In the data rows, 50 means zero.
Some points, one per row:
{50, 46, 50, 67, 45, 50, 52, 51}
{48, 46, 71, 48, 35, 75, 40, 43}
{78, 48, 51, 48, 70, 25, 68, 67}
{50, 47, 50, 48, 74, 25, 66, 71}
{78, 46, 51, 29, 59, 38, 63, 54}
{50, 48, 50, 29, 51, 50, 57, 43}
{50, 47, 50, 29, 17, 75, 25, 47}
{33, 46, 35, 48, 44, 50, 50, 50}
{50, 50, 50, 67, 48, 50, 53, 37}
{48, 46, 71, 48, 58, 38, 62, 54}
{48, 43, 71, 67, 78, 25, 67, 79}
10 more points follow, each with its number after it:
{50, 47, 50, 67, 63, 38, 63, 62} 0
{78, 54, 51, 48, 44, 62, 46, 32} 1
{78, 78, 51, 48, 34, 75, 17, 19} 2
{50, 54, 50, 48, 42, 62, 44, 34} 3
{33, 38, 35, 29, 83, 25, 67, 82} 4
{68, 61, 25, 29, 40, 62, 37, 28} 5
{48, 48, 71, 48, 68, 38, 69, 63} 6
{68, 54, 25, 48, 44, 62, 47, 33} 7
{48, 46, 71, 67, 61, 38, 63, 60} 8
{78, 50, 51, 87, 68, 25, 66, 64} 9
Which of these numbered points is nearest to each point below, ignoring the 2 directions in which the first points spread most? Its number follows each.
{48, 49, 71, 48, 64, 38, 65, 60} > 6
{68, 46, 25, 87, 56, 50, 62, 52} > 7
{78, 52, 51, 48, 44, 50, 48, 35} > 1
{68, 47, 25, 87, 17, 75, 24, 47} > 9
{48, 46, 71, 67, 36, 75, 40, 44} > 8
{68, 45, 25, 67, 18, 75, 26, 48} > 9
{50, 47, 50, 67, 17, 75, 23, 46} > 9
{11, 39, 58, 48, 85, 25, 67, 84} > 4
{48, 47, 71, 87, 51, 50, 56, 42} > 1
{33, 39, 35, 29, 82, 25, 67, 83} > 4
{50, 47, 50, 67, 62, 38, 64, 60} > 0
{50, 46, 50, 67, 74, 25, 67, 72} > 0
{68, 46, 25, 67, 43, 62, 48, 49} > 7
{48, 46, 71, 67, 37, 75, 41, 44} > 8
{48, 60, 71, 67, 40, 62, 38, 28} > 1
{68, 46, 25, 29, 60, 38, 60, 59} > 0
{48, 99, 71, 67, 20, 75,  0,  1} > 2
{33, 40, 35, 29, 79, 25, 66, 80} > 4
{68, 49, 25, 29, 46, 50, 52, 38} > 5
{50, 67, 50, 29, 38, 62, 33, 24} > 3
